(in the rows, 128 means zero)
Each path below is one point turned by a fixed rotation once a step. After each direction that follows a path, write how fast that rotation turns it, in degrees each step (0 if it stays still).
Each turn is a multiple of 5 degrees from 10 to 175, or 0.
Each row of a path follows its step; steps can be skipped.
Rotation 1:
step 0: [123 130 130 124 130 119 130 121 135 126 132 132 135 131 122 124 135 125
 126 126 139 127 134 132 130 128 121 125 113 122 135 123 131 126 132 126
 123 125 137 127 129 123 132 128 130 129 121 135 126 122 125 133 131]
step 1: [116 126 125 131 137 130 122 122 133 126 132 127 131 125 129 123 118 129
 134 123 138 138 125 126 130 123 122 128 128 122 127 132 132 125 138 129
 122 134 124 129 125 124 128 139 136 127 129 122 127 131 127 124 127]
step 3: [130 130 126 119 136 128 128 124 133 130 132 119 128 132 126 129 128 128
 121 129 135 126 124 127 134 124 122 132 117 111 122 130 124 122 128 128
 122 127 136 123 130 128 125 132 139 129 129 129 129 119 129 125 125]
step 4: [131 128 125 135 133 129 127 130 138 124 126 128 135 127 122 119 125 127
 129 126 131 140 132 135 131 123 124 122 120 127 127 122 125 120 128 126
 124 121 125 128 123 115 133 138 131 127 121 126 123 131 122 130 130]
step 5: [120 127 128 128 131 115 124 126 135 129 122 122 122 124 130 136 122 130
 126 126 135 132 124 121 135 127 127 122 130 123 136 135 130 123 127 121
 114 125 130 125 130 120 122 129 131 129 130 127 130 133 128 127 125]
step 6: [126 128 121 130 132 125 130 131 133 125 133 124 129 133 119 126 129 133
 128 121 135 129 130 125 136 135 134 122 112 125 122 127 133 122 127 122
 130 126 131 132 135 128 128 132 136 125 129 128 123 121 134 137 126]
step 7: [119 129 121 126 129 125 135 129 126 126 138 127 130 130 131 122 123 132
 125 128 135 134 128 134 129 132 116 126 126 116 128 129 124 121 126 129
 118 126 124 121 118 118 131 125 135 126 130 125 124 128 125 129 126]
step 10: [122 126 123 128 139 123 137 127 136 122 135 131 130 131 127 126 124 124
 131 128 138 132 130 139 128 121 119 127 120 123 129 128 134 126 129 122
 132 130 134 129 133 122 133 133 130 121 132 124 120 128 130 125 125]
step 11: [118 133 131 128 135 128 123 122 131 127 127 123 134 125 132 131 118 129
 133 118 137 132 130 124 130 129 118 122 128 132 131 131 127 120 128 128
 123 121 126 127 119 123 129 127 138 121 125 133 135 124 128 132 132]
step 12: [133 126 130 127 137 125 126 130 131 125 128 115 126 138 125 126 124 129
 126 120 130 134 134 126 138 130 128 134 124 117 132 129 139 120 133 119
 125 129 134 123 131 131 125 129 132 131 123 121 125 126 128 128 131]
step 13: [125 128 129 125 135 124 132 130 139 128 124 124 132 124 132 116 124 124
 124 137 137 125 125 133 132 127 128 124 121 115 121 128 128 125 127 125
 129 126 128 129 121 118 132 133 134 123 126 129 131 121 126 136 127]
[129 129 128 129 128 129 127 129 126 129 128 128 129 128 127 127 126 127
 129 124 126 129 127 127 128 130 129 126 127 129 126 128 125 128 129 130
 130 129 126 131 128 127 127 130 132 128 129 125 129 126 127 129 132]
145
[128 128 125 126 125 129 130 128 130 128 125 125 129 128 126 128 131 130
 128 128 128 129 130 129 128 128 127 128 128 128 131 128 128 129 130 127
 127 129 129 129 125 128 129 129 128 129 127 125 132 128 127 127 130]
90
Rotation 2:
step 0: [128 133 131 125 130 120 122 125 123 128 113 122 134 128 136 121 126 136
 135 130 119 132 127 117 127 126 137 140 121 126 129 126 124 126 120 120
 128 123 137 125 127 138 132 133 135 131 134 122 131 126 130 127 121]
step 1: [129 120 119 126 125 130 124 135 119 139 120 128 133 131 123 130 123 135
 122 130 126 128 135 124 116 124 125 127 127 125 120 140 134 123 123 136
 114 127 138 127 126 136 134 127 133 128 135 123 130 130 126 126 124]
step 2: [130 123 126 135 129 127 128 129 136 133 125 127 136 127 125 119 138 128
 121 130 138 134 134 121 130 122 125 123 127 123 141 134 146 127 132 139
 125 125 123 125 131 138 130 121 134 124 127 122 130 129 126 124 135]
step 3: [129 129 137 132 128 128 124 127 132 134 119 123 130 123 130 120 131 138
 126 122 126 130 121 115 136 133 127 120 123 126 136 132 126 132 134 139
 130 123 128 135 131 115 126 127 135 137 134 132 122 118 134 124 133]
step 4: [129 138 133 121 134 133 127 132 125 131 128 120 132 120 136 126 124 123
 120 125 126 124 118 123 124 133 128 127 123 122 121 130 124 140 127 134
 120 117 129 135 138 137 120 131 132 134 130 126 135 123 123 131 120]
step 5: [126 128 130 120 143 136 123 124 126 133 124 117 134 128 130 137 131 126
 119 132 119 122 131 129 125 121 134 128 127 128 129 128 135 123 115 129
 134 136 125 127 139 132 131 125 134 136 133 119 137 131 125 127 125]
step 6: [134 116 132 136 126 128 118 125 134 135 126 123 129 124 120 125 132 128
 130 130 114 126 126 127 126 124 130 127 133 130 131 140 131 126 122 134
 125 137 126 130 139 132 124 118 128 121 135 129 117 134 128 128 119]
step 9: [130 120 133 121 136 127 126 119 122 130 130 131 142 128 126 126 129 129
 139 127 123 124 120 138 132 126 134 136 124 120 111 119 125 130 121 133
 126 124 133 127 135 128 124 129 133 134 139 128 127 128 131 128 126]
step 11: [123 114 132 129 118 127 124 126 132 124 133 127 132 131 134 122 131 132
 122 134 129 130 127 131 126 127 114 122 124 132 129 137 130 118 132 132
 130 137 128 130 125 132 127 124 123 126 141 119 128 133 134 115 136]
step 12: [137 124 127 131 120 133 125 124 125 122 138 127 147 122 133 118 130 127
 125 122 127 134 117 130 126 132 124 131 125 134 127 129 128 126 143 137
 132 118 122 130 126 125 129 126 130 129 126 130 119 124 124 125 134]
step 13: [132 137 133 136 131 135 134 128 129 117 121 123 133 123 140 125 125 127
 126 125 127 130 128 129 122 136 129 137 120 123 113 123 129 130 130 131
 132 123 121 132 132 120 133 126 131 136 133 125 135 129 138 136 134]
[127 128 130 127 128 127 132 131 128 128 127 128 128 128 130 132 124 128
 127 129 127 130 127 126 127 128 126 127 129 129 127 129 126 130 129 128
 128 129 131 129 127 131 127 128 128 127 127 127 128 129 130 127 128]
110
Rotation 3:
step 0: [123 126 131 122 121 123 133 117 135 124 131 133 127 123 122 126 132 119
 122 117 126 123 139 133 128 122 127 130 129 115 130 127 123 129 123 140
 126 119 124 129 131 119 125 132 122 118 128 129 132 135 134 127 133]
step 1: [130 124 135 133 130 128 132 123 136 121 140 142 128 133 129 133 127 128
 130 135 142 134 138 120 128 125 127 128 129 120 130 129 128 121 133 136
 121 132 126 125 126 133 123 117 126 123 123 139 133 134 131 131 129]
step 2: [124 117 127 136 128 129 128 131 128 134 133 133 116 123 124 134 129 123
 120 124 120 128 136 124 133 136 133 138 129 126 129 127 121 126 144 126
 122 140 135 127 125 119 118 126 131 125 125 130 127 128 130 133 134]
step 3: [129 129 130 126 120 117 123 122 123 130 143 140 131 119 122 126 124 123
 120 124 126 133 122 138 126 129 132 127 133 126 122 124 122 121 126 141
 122 135 130 127 134 124 124 133 137 126 127 126 128 133 132 121 132]
step 4: [130 127 129 132 120 132 132 128 125 136 141 125 120 124 131 132 125 120
 131 129 130 133 131 122 128 116 139 117 126 121 136 135 125 127 127 141
 122 132 130 118 123 130 134 122 126 127 125 135 133 137 125 122 130]
step 5: [132 118 133 119 128 120 128 126 137 134 137 127 119 120 127 139 134 120
 123 121 128 131 139 130 125 124 124 128 130 129 137 122 127 133 132 121
 124 133 126 123 122 126 128 125 128 124 123 122 122 137 138 134 126]
step 6: [135 126 133 132 122 125 139 120 128 123 131 141 128 126 127 135 128 125
 125 121 133 126 122 120 123 124 123 126 137 133 124 130 115 118 125 126
 123 131 126 125 138 119 129 124 128 120 123 129 121 133 134 128 139]
step 7: [131 121 137 137 124 130 134 127 127 131 137 130 124 128 131 132 129 135
 124 140 127 122 125 124 135 127 137 131 132 132 142 129 129 126 129 142
 127 132 133 123 128 118 117 122 124 129 123 126 120 134 130 120 124]
step 8: [125 135 128 118 115 125 126 127 125 131 135 125 122 128 126 141 128 125
 121 121 131 129 132 122 133 138 128 126 129 131 130 125 125 130 135 130
 125 133 137 120 133 132 122 132 139 128 115 125 122 138 133 127 118]
step 9: [130 130 128 132 120 121 135 129 115 125 129 128 122 126 128 142 127 118
 117 123 132 127 117 129 125 123 128 126 124 119 130 126 135 126 125 132
 129 135 128 128 137 124 137 128 120 119 125 124 132 140 133 127 133]
step 10: [132 122 136 129 125 123 134 129 135 123 133 126 121 130 122 122 144 121
 124 136 132 129 125 126 122 129 136 129 125 123 142 131 125 120 131 128
 130 123 122 121 130 133 125 120 127 127 123 121 127 142 131 121 130]
[127 129 124 127 128 130 127 127 128 128 129 128 127 125 126 127 130 126
 129 127 127 128 128 129 129 130 126 131 127 127 131 128 127 130 125 125
 128 128 129 130 127 129 125 127 129 129 127 129 124 129 127 128 128]
130
[130 126 127 128 127 127 127 129 125 128 127 128 127 129 125 128 127 128
 127 129 128 129 126 129 127 130 128 126 126 126 128 128 128 126 129 130
 127 130 132 130 127 128 129 131 129 130 125 128 128 128 125 129 126]
65
Rotation 4:
step 0: [129 124 130 126 136 132 138 125 126 135 134 118 127 126 140 126 131 121
 134 123 120 138 131 131 134 134 124 129 125 127 136 126 136 133 119 130
 130 132 127 133 128 128 126 133 129 131 130 131 130 133 136 134 125]
step 2: [113 121 128 128 128 124 126 128 129 132 134 145 131 127 128 125 126 123
 126 127 128 136 128 132 132 123 123 135 130 123 128 128 119 122 135 131
 125 128 132 136 126 121 122 132 134 129 129 132 127 134 128 134 126]
step 3: [134 127 137 124 121 127 131 130 136 122 131 121 129 126 133 133 125 121
 118 129 130 125 136 137 131 135 119 121 123 132 133 119 127 125 126 132
 132 131 124 128 122 129 126 119 121 132 126 131 126 138 133 124 130]
step 4: [121 125 123 131 130 119 120 124 127 134 120 117 125 133 124 116 129 127
 136 125 131 130 127 129 120 130 127 133 131 128 122 120 128 130 128 131
 133 126 120 130 124 128 124 128 125 139 133 130 124 122 125 130 136]
step 5: [134 123 123 135 119 124 120 129 128 118 126 135 125 127 126 133 127 128
 125 125 129 124 126 128 133 119 124 125 129 120 136 131 119 119 120 127
 125 125 136 128 135 123 126 131 119 126 132 130 119 125 125 133 132]
step 8: [131 130 121 130 129 130 125 128 132 131 129 133 118 125 124 136 124 132
 136 119 126 139 121 129 124 132 129 124 127 115 130 132 130 136 137 135
 126 129 135 128 138 128 125 125 130 128 135 124 123 126 123 132 131]
step 9: [139 126 139 128 135 132 131 129 132 131 133 126 131 129 122 127 127 134
 128 123 129 126 134 121 132 127 126 132 124 128 137 131 132 125 119 125
 120 132 123 119 125 135 129 129 123 112 132 130 127 129 126 121 125]
step 10: [124 135 122 126 130 131 122 122 134 138 129 126 133 126 131 128 136 135
 125 129 130 131 130 127 124 130 129 134 140 132 121 138 134 137 123 131
 124 135 124 134 130 119 133 128 132 128 123 125 133 124 136 133 128]
step 11: [122 124 126 122 123 142 129 126 124 121 134 140 129 116 119 136 133 131
 124 123 123 131 124 126 130 135 128 127 128 129 130 126 132 131 130 128
 130 130 135 126 127 133 133 135 122 134 131 134 121 133 123 124 126]
step 12: [127 126 135 121 133 121 136 134 134 133 139 120 129 125 122 130 129 122
 123 129 133 136 129 123 134 125 122 128 117 123 120 121 133 131 131 131
 123 126 121 131 128 127 127 135 133 125 132 123 133 124 130 132 130]
step 13: [134 127 124 122 123 135 134 123 132 125 125 123 131 137 125 122 131 135
 122 134 126 130 129 130 130 130 128 132 139 125 128 130 123 129 125 117
 127 125 123 135 111 120 129 128 123 131 130 130 123 130 132 129 125]
[129 126 129 129 128 128 128 130 125 128 128 126 128 130 124 129 128 129
 129 127 126 129 129 128 130 125 130 128 128 125 127 129 129 128 128 128
 126 125 128 129 127 129 128 127 128 127 130 127 126 125 130 130 127]
95
[128 128 126 130 129 128 125 127 129 129 130 129 127 130 130 128 129 130
 127 129 126 125 129 129 128 128 129 126 129 129 128 129 130 127 124 126
 125 127 128 130 128 127 126 130 129 126 130 129 128 128 126 127 127]
85
[128 128 128 129 128 128 126 128 130 128 127 126 129 130 126 128 129 129
 129 130 131 129 128 131 127 129 127 129 130 132 128 127 126 129 128 128
 129 126 127 127 127 127 131 130 131 125 128 127 127 125 127 129 126]
125
